In the data rows, the value 500 means zero.
Here are some points:
tensor([362, 573, 510, 678, 729, 375, 427, 619, 405, 382, 509, 568, 532,
        589, 381, 477])
tensor([504, 659, 296, 602, 554, 484, 404, 744, 559, 626, 397, 407, 395,
        634, 457, 485])
tensor([440, 621, 412, 608, 390, 547, 449, 652, 648, 641, 587, 380, 456,
        648, 493, 568])
tensor([560, 438, 581, 376, 417, 477, 580, 352, 441, 481, 555, 591, 532,
        338, 539, 546])
tensor([575, 382, 593, 208, 425, 509, 616, 257, 475, 643, 485, 531, 598,
        339, 596, 684])
tensor([523, 443, 478, 436, 262, 513, 646, 537, 665, 580, 568, 522, 453,
        456, 634, 552])
tensor([704, 507, 509, 453, 273, 740, 628, 304, 465, 562, 665, 522, 402,
        350, 512, 532])
tensor([544, 540, 413, 394, 630, 567, 418, 448, 426, 525, 365, 384, 335,
        490, 475, 500])
tensor([738, 568, 274, 275, 263, 790, 729, 316, 635, 876, 573, 490, 263,
        513, 683, 596])
tensor([347, 544, 432, 411, 486, 222, 449, 553, 630, 545, 375, 489, 567,
        679, 491, 612])
tensor([341, 330, 644, 562, 799, 473, 253, 512, 272, 163, 365, 611, 779,
        398, 455, 412])
tensor([260, 489, 439, 645, 798, 391, 143, 569, 356, 101, 296, 517, 590,
        622, 204, 419])
tensor([531, 555, 404, 429, 408, 542, 604, 458, 627, 759, 500, 514, 333,
        553, 588, 566])
tensor([434, 431, 538, 346, 578, 433, 480, 434, 550, 567, 534, 573, 523,
        485, 550, 574])
tensor([466, 451, 555, 562, 399, 509, 592, 568, 523, 427, 512, 474, 425,
        420, 439, 485])
tensor([248, 282, 570, 489, 724, 534, 445, 399, 270, 409, 392, 498, 559,
        377, 413, 548])
tensor([504, 510, 378, 506, 364, 459, 653, 576, 677, 548, 561, 441, 424,
        719, 501, 467])
tensor([408, 288, 597, 320, 510, 507, 467, 358, 523, 548, 588, 642, 687,
        312, 629, 613])
tensor([371, 498, 606, 547, 688, 411, 416, 425, 318, 445, 418, 627, 662,
        440, 455, 546])
tensor([292, 448, 603, 514, 807, 467, 319, 423, 380, 113, 382, 557, 666,
        648, 251, 518])
tensor([479, 468, 428, 532, 528, 612, 372, 435, 470, 524, 579, 464, 468,
        501, 482, 488])
tensor([550, 628, 413, 650, 636, 532, 373, 684, 500, 371, 405, 381, 491,
        689, 393, 403])
tensor([737, 510, 560, 334, 164, 508, 739, 399, 684, 636, 741, 713, 550,
        368, 757, 572])
tensor([358, 548, 296, 641, 885, 561, 287, 633, 387, 347, 296, 486, 566,
        801, 328, 401])
tensor([808, 735, 323, 572, 526, 688, 441, 641, 538, 698, 409, 324, 246,
        584, 460, 363])
tensor([506, 370, 578, 509, 539, 500, 405, 436, 454, 554, 557, 664, 625,
        205, 476, 535])
tensor([510, 373, 581, 257, 380, 539, 703, 306, 568, 697, 574, 645, 510,
        325, 610, 689])
tensor([326, 352, 511, 584, 473, 466, 445, 543, 506, 387, 447, 511, 648,
        516, 457, 509])
tensor([534, 593, 306, 552, 463, 517, 467, 494, 606, 519, 580, 507, 418,
        676, 483, 460])
tensor([457, 720, 136, 702, 458, 385, 349, 887, 749, 647, 354, 241, 244,
        906, 400, 402])
tensor([408, 539, 481, 580, 527, 382, 629, 605, 430, 384, 397, 423, 580,
        761, 514, 401])
tensor([550, 669, 432, 554, 443, 394, 404, 713, 634, 568, 402, 425, 519,
        647, 491, 477])
tensor([345, 431, 338, 581, 404, 450, 469, 660, 645, 600, 467, 438, 450,
        681, 468, 444])
tensor([799, 727, 250, 523, 200, 596, 630, 705, 798, 874, 631, 312, 168,
        657, 660, 367])
31 more points follow, each with its number after it:
tensor([540, 291, 762, 323, 605, 461, 569, 268, 321, 384, 497, 579, 559,
        114, 505, 564]) 0
tensor([878, 455, 607, 272, 356, 793, 671, 235, 433, 731, 562, 576, 365,
        102, 648, 549]) 1
tensor([592, 466, 650, 478, 534, 612, 497, 366, 396, 425, 625, 655, 518,
        253, 527, 552]) 2
tensor([301, 542, 433, 658, 697, 358, 346, 787, 524, 462, 361, 340, 421,
        652, 323, 445]) 3
tensor([569, 618, 458, 632, 487, 496, 427, 572, 476, 449, 493, 421, 489,
        599, 482, 369]) 4
tensor([541, 385, 755, 445, 553, 571, 510, 196, 257, 309, 597, 715, 609,
        122, 544, 561]) 5
tensor([508, 727, 306, 614, 549, 371, 561, 716, 594, 524, 446, 307, 344,
        878, 450, 431]) 6
tensor([648, 658, 396, 628, 621, 567, 439, 651, 571, 565, 508, 363, 368,
        655, 448, 382]) 7
tensor([436, 602, 453, 590, 468, 380, 387, 704, 646, 693, 580, 366, 460,
        585, 496, 518]) 8
tensor([662, 438, 660, 666, 420, 582, 448, 449, 387, 356, 551, 477, 402,
        152, 383, 324]) 9
tensor([330, 616, 423, 794, 577, 461, 255, 757, 540, 397, 425, 350, 548,
        728, 310, 447]) 10
tensor([223, 178, 741, 474, 768, 371, 467, 323, 309, 83, 497, 724, 807,
        386, 356, 522]) 11
tensor([522, 384, 591, 464, 289, 561, 673, 456, 526, 494, 572, 490, 401,
        297, 505, 535]) 12
tensor([359, 477, 461, 490, 400, 445, 505, 635, 602, 578, 458, 380, 401,
        568, 512, 563]) 13
tensor([402, 389, 652, 427, 750, 443, 289, 240, 256, 185, 414, 570, 674,
        278, 310, 562]) 14
tensor([282, 510, 593, 729, 694, 436, 333, 616, 383, 138, 392, 475, 631,
        620, 348, 435]) 15
tensor([302, 510, 581, 618, 652, 332, 301, 646, 504, 480, 537, 441, 618,
        539, 413, 524]) 16
tensor([418, 419, 565, 473, 328, 506, 650, 429, 490, 506, 556, 519, 650,
        528, 592, 525]) 17
tensor([531, 667, 385, 411, 447, 490, 470, 527, 646, 744, 494, 370, 330,
        580, 463, 669]) 18
tensor([655, 402, 708, 540, 225, 692, 628, 291, 436, 546, 791, 658, 528,
        102, 638, 520]) 19
tensor([556, 390, 597, 296, 362, 594, 630, 241, 421, 546, 475, 533, 475,
        292, 556, 594]) 20
tensor([655, 387, 544, 301, 358, 646, 590, 301, 486, 627, 542, 642, 465,
        260, 615, 532]) 21
tensor([719, 665, 354, 497, 338, 606, 473, 608, 681, 723, 493, 419, 402,
        611, 512, 421]) 22
tensor([363, 264, 711, 443, 851, 432, 527, 393, 243, 268, 366, 691, 687,
        312, 414, 501]) 23
tensor([570, 528, 595, 572, 528, 571, 435, 522, 547, 384, 620, 478, 516,
        534, 504, 415]) 24
tensor([290, 402, 606, 345, 547, 217, 471, 420, 502, 427, 392, 615, 715,
        508, 509, 641]) 25
tensor([448, 576, 273, 604, 758, 630, 384, 609, 433, 456, 314, 433, 498,
        791, 372, 408]) 26
tensor([414, 423, 463, 524, 575, 502, 422, 364, 453, 338, 574, 601, 591,
        506, 443, 508]) 27
tensor([574, 546, 497, 369, 345, 605, 694, 376, 577, 626, 507, 412, 451,
        558, 585, 590]) 28
tensor([643, 539, 371, 301, 424, 635, 548, 374, 533, 704, 457, 380, 218,
        427, 593, 555]) 29
tensor([367, 461, 494, 551, 537, 378, 641, 565, 387, 355, 380, 432, 631,
        753, 491, 391]) 30
Which of these numbered points is nearest to each point below, ignoring the 2 directions in which the first points spread most? Its number follows each.
tensor([489, 518, 555, 506, 460, 394, 506, 620, 529, 558, 562, 518, 519,
        462, 557, 505]) > 16
tensor([470, 408, 491, 231, 92, 520, 693, 307, 687, 831, 650, 527, 390,
        354, 679, 760]) > 13
tensor([667, 535, 514, 372, 366, 612, 682, 342, 445, 589, 514, 463, 420,
        435, 616, 540]) > 20
tensor([317, 604, 368, 728, 736, 440, 303, 703, 458, 444, 453, 282, 391,
        716, 363, 426]) > 3
tensor([736, 304, 792, 288, 628, 776, 536, 105, 182, 410, 496, 695, 560,
        0, 531, 548]) > 1
tensor([377, 665, 171, 717, 606, 374, 261, 932, 744, 604, 410, 309, 443,
        928, 456, 365]) > 8
tensor([758, 563, 407, 315, 341, 575, 480, 421, 641, 716, 617, 540, 456,
        404, 698, 537]) > 22
tensor([604, 485, 416, 223, 189, 355, 795, 509, 834, 787, 551, 555, 468,
        588, 781, 589]) > 25
tensor([528, 391, 645, 374, 471, 439, 618, 391, 405, 347, 484, 570, 704,
        470, 570, 458]) > 30
tensor([531, 604, 431, 587, 409, 496, 568, 604, 519, 499, 472, 422, 459,
        656, 494, 494]) > 15
tensor([399, 598, 413, 559, 673, 349, 528, 619, 485, 585, 368, 476, 535,
        720, 468, 504]) > 6
tensor([609, 575, 494, 580, 378, 530, 508, 501, 478, 492, 547, 444, 485,
        509, 516, 402]) > 4
tensor([450, 556, 393, 356, 548, 274, 440, 674, 624, 532, 296, 445, 594,
        778, 520, 507]) > 25
tensor([638, 471, 416, 448, 239, 650, 624, 410, 565, 780, 587, 488, 300,
        382, 626, 503]) > 21
tensor([292, 505, 565, 622, 842, 461, 312, 523, 357, 183, 350, 461, 717,
        675, 320, 464]) > 28
tensor([259, 342, 627, 736, 782, 419, 159, 552, 311, 183, 486, 528, 687,
        393, 324, 396]) > 10
Now 31 new points, numbered from 0 again:
tensor([581, 358, 484, 321, 306, 630, 658, 396, 592, 695, 549, 441, 300,
        329, 655, 537]) 0
tensor([572, 464, 446, 239, 263, 323, 777, 495, 788, 721, 552, 584, 517,
        593, 754, 564]) 1
tensor([341, 563, 494, 458, 424, 398, 604, 529, 636, 682, 608, 420, 529,
        745, 664, 623]) 2
tensor([512, 607, 467, 360, 218, 494, 739, 443, 706, 833, 702, 413, 405,
        656, 771, 657]) 3
tensor([242, 394, 527, 618, 852, 354, 183, 599, 342, 169, 256, 504, 622,
        520, 277, 463]) 4
tensor([755, 612, 541, 326, 189, 741, 733, 259, 545, 700, 590, 414, 318,
        349, 609, 671]) 5
tensor([687, 662, 325, 451, 243, 521, 619, 568, 783, 817, 645, 480, 311,
        602, 637, 519]) 6
tensor([413, 318, 597, 529, 748, 440, 159, 458, 375, 238, 485, 602, 796,
        358, 400, 414]) 7
tensor([582, 673, 440, 714, 359, 557, 527, 640, 614, 450, 625, 293, 322,
        644, 478, 442]) 8
tensor([477, 249, 651, 352, 264, 493, 656, 295, 517, 527, 580, 675, 582,
        190, 609, 560]) 9
tensor([430, 478, 530, 566, 858, 413, 168, 551, 395, 249, 436, 613, 753,
        518, 395, 424]) 10
tensor([665, 714, 220, 617, 429, 610, 487, 595, 681, 726, 506, 353, 226,
        703, 425, 442]) 11
tensor([643, 491, 386, 440, 378, 550, 384, 533, 641, 619, 559, 457, 509,
        469, 562, 432]) 12
tensor([601, 558, 434, 478, 346, 474, 566, 514, 558, 556, 537, 446, 404,
        509, 521, 459]) 13
tensor([431, 612, 394, 595, 445, 436, 493, 771, 645, 574, 392, 401, 505,
        749, 573, 477]) 14
tensor([536, 265, 902, 162, 609, 690, 607, 0, 121, 339, 577, 835, 748,
        0, 593, 745]) 15
tensor([286, 283, 675, 439, 522, 480, 582, 365, 328, 426, 509, 670, 692,
        353, 564, 551]) 16
tensor([541, 695, 97, 550, 559, 651, 464, 695, 627, 708, 350, 340, 320,
        919, 464, 431]) 17
tensor([518, 722, 234, 555, 468, 398, 605, 719, 680, 816, 416, 361, 351,
        856, 544, 493]) 18
tensor([461, 370, 755, 420, 594, 421, 456, 393, 350, 279, 432, 678, 781,
        263, 489, 544]) 19
tensor([454, 345, 635, 316, 641, 425, 506, 344, 378, 426, 392, 532, 716,
        413, 477, 599]) 20
tensor([637, 189, 802, 154, 46, 438, 999, 205, 501, 628, 676, 660, 568,
        12, 816, 611]) 21
tensor([587, 429, 486, 433, 518, 645, 510, 417, 439, 567, 468, 546, 492,
        370, 570, 493]) 22
tensor([661, 910, 69, 714, 477, 537, 336, 855, 750, 687, 368, 207, 188,
        950, 382, 373]) 23
tensor([502, 471, 458, 418, 433, 408, 599, 555, 609, 553, 449, 513, 537,
        623, 547, 495]) 24
tensor([579, 551, 461, 554, 628, 505, 457, 552, 461, 446, 471, 461, 511,
        544, 456, 448]) 25
tensor([301, 592, 468, 736, 698, 315, 211, 718, 466, 228, 409, 421, 598,
        730, 277, 410]) 26
tensor([574, 724, 381, 632, 489, 592, 574, 588, 555, 564, 520, 417, 247,
        652, 484, 498]) 27
tensor([438, 591, 426, 602, 446, 356, 449, 627, 584, 479, 504, 537, 602,
        734, 523, 448]) 28
tensor([696, 594, 527, 339, 410, 575, 715, 433, 543, 792, 483, 523, 515,
        497, 668, 562]) 29
tensor([620, 785, 349, 635, 612, 480, 467, 769, 598, 629, 359, 366, 476,
        841, 493, 375]) 30
Which of these numbered points is nearest to each point below, ignoring the 2 directions in which the first points spread most? Its number follows each.
tensor([475, 485, 474, 387, 488, 445, 685, 410, 509, 707, 498, 558, 496,
        513, 608, 599]) > 18
tensor([638, 299, 713, 236, 357, 481, 634, 211, 441, 487, 627, 854, 687,
        65, 610, 621]) > 19
tensor([750, 699, 345, 514, 364, 619, 591, 616, 639, 656, 522, 387, 340,
        639, 561, 477]) > 25
tensor([337, 469, 501, 551, 426, 402, 451, 682, 589, 466, 470, 394, 455,
        566, 474, 522]) > 9
tensor([288, 471, 693, 588, 999, 482, 204, 404, 125, 39, 350, 612, 776,
        511, 277, 479]) > 15
tensor([413, 456, 572, 408, 557, 410, 619, 399, 455, 578, 479, 562, 575,
        486, 547, 604]) > 18
tensor([123, 421, 542, 750, 843, 355, 298, 702, 290, 199, 323, 517, 720,
        677, 328, 367]) > 16
tensor([485, 446, 392, 413, 638, 652, 491, 375, 415, 497, 431, 536, 517,
        565, 488, 515]) > 17
tensor([531, 454, 663, 439, 440, 495, 634, 341, 424, 544, 693, 682, 490,
        234, 571, 626]) > 27
tensor([363, 356, 744, 278, 491, 457, 646, 207, 430, 509, 649, 631, 711,
        396, 673, 714]) > 3
tensor([627, 544, 575, 493, 432, 580, 540, 354, 427, 481, 584, 577, 438,
        313, 539, 527]) > 27
tensor([733, 622, 469, 474, 74, 650, 760, 436, 698, 703, 728, 361, 221,
        439, 655, 580]) > 8
tensor([426, 669, 286, 473, 442, 349, 579, 633, 704, 727, 389, 362, 359,
        809, 472, 596]) > 18
tensor([615, 580, 539, 463, 392, 638, 581, 385, 489, 495, 504, 411, 426,
        429, 480, 600]) > 5
tensor([627, 358, 703, 529, 164, 661, 665, 306, 465, 531, 789, 680, 582,
        132, 650, 506]) > 8
tensor([596, 721, 227, 612, 462, 509, 525, 713, 707, 752, 589, 403, 300,
        762, 473, 477]) > 6
